In the rows, zero is written as 128.
The rows below come in pairs that one turn or mirror swaps. Which row does each named row swap with?
The rows were stretched afterwards, more along some directions than others.
z_919: [143 111 118 152 135 104 146 106 161 119 146 121 151 108 149 136 101]
z_690: [123 116 172 146 130 129 140 113 142 152 125 119 129 120 138 131 119]
z_742: [ 95 134 134 110 143 110 129 133 162 128 137 107  97 128 156 138 164]
z_324: [109 134 130 135 126 117 132 142 128 125 121 136 123 111 154 141 127]
z_927: [150 127 138 142 122 101 143 103 172 150 119 155 160 112 153 133 103]
z_72: [123 116 138 142 143 121 136 116 142 162 110 163 136 117 134 145 107]
z_776: [126 114 169 147 131 137 144 117 138 149 137 110 120 125 130 131 133]
z_780: [137 103 150 133 136 120 139 112 147 149 146 119 134 126 126 126 142]
z_69: [153 124 134 130 135 102 141 109 170 163 120 152 161 116 144 123 109]
z_431: [134 129 126 154 152 105 146 116 165 118 135 138 167  98 142 137  89]
z_516: [129 124 117 152 144 111 148 129 162 112 141 147 167 104 146 133 101]
z_147: [142 137 137 138 128 117 112 107 137 159 105 185 158 107 125 135  94]
z_547: [117 110 156 148 133 119 131 128 132 166 114 140 134 104 143 136 122]
z_815: [144 120 145 135 121 100 149 119 168 172 115 153 161 123 137 129 108]
z_953: [ 91 137 129 127 114 125 141 142 132 131 119 134  98 124 181 132 134]
z_369: [134 118 147 136 165 105 140 117 154 162 115 142 141 116 123 130 114]
z_727: [135 138 151 143 128 117 120 120 130 177  96 188 158  99 127 138  87]
z_222: [ 88 144 146 114 136 124 129 135 154 141 123 125 110 122 148 141 137]
z_746: [132 140 140 126 134 111 112 126 140 186  93 182 149 105 120 130 111]
z_923: [132 121 140 135 117 113 119 113 135 183 106 173 140 106 137 138 104]
z_827: [130 134 138 137 124 119 121 132 130 166 105 193 160 105 127 134 102]
z_465: [118 124 116 138 164 121 138 124 160 122 141 129 130 121 139 152 114]
z_93: [115 112 157 140 115 131 150 123 147 140 137 121 131 122 144 126 139]
z_820: [117 146 123 128 156 118 138 141 149 135 119 143 115 123 149 137 118]
z_95: [125 126 162 124 142 110 135 122 141 139 134 121 130 125 118 124 142]
z_412: [145 123 137 142 117 106 152 121 160 168 106 156 156 118 147 120  99]
z_699: [132 124 119 147 159 110 131 107 177 124 140 140 163 102 140 136  99]
z_615: [143 138 133 118 152 107 115 115 173 163 133 134 142 126 120 141 121]
z_382: [ 78 147 134 116 120 127 148 145 152 130 123 128 100 123 164 135 148]
z_700: [ 94 140 138 116 115 135 135 144 144 133 135 130 112 127 149 136 151]
z_974: [ 94 140 114 114 118 124 147 145 154 122 135 135 104 127 174 131 152]
z_52: [159 121 142 150 119 105 148 101 162 153 119 145 156 121 147 125  99]
z_111: [155 127 124 159 142 112 145 119 156 119 133 131 159 107 142 126  98]
z_494: [161 137 129 115 151 107 119 114 163 151 136 139 154 125 119 134 118]
z_606: [ 83 145 138 129 128 128 153 154 155 131 126 133  99 120 184 125 143]
z_401: [156 134 138 132 133 115 132 128 158 153 135 135 148 133 125 140 112]
z_513: [125 115 162 139 127 124 134 118 140 151 128 117 107 127 153 130 145]
z_773: [117 104 156 130 151 114 128 113 145 157 137 108 125 122 128 133 138]
z_213: [161 132 142 125 153 107 112 104 171 157 140 136 156 119 113 147 115]
z_602: [159 132 137 125 144 113 121 123 154 165 128 136 151 128 108 134 110]

z_95 swaps with z_606
z_93 swaps with z_700
z_974 swaps with z_780

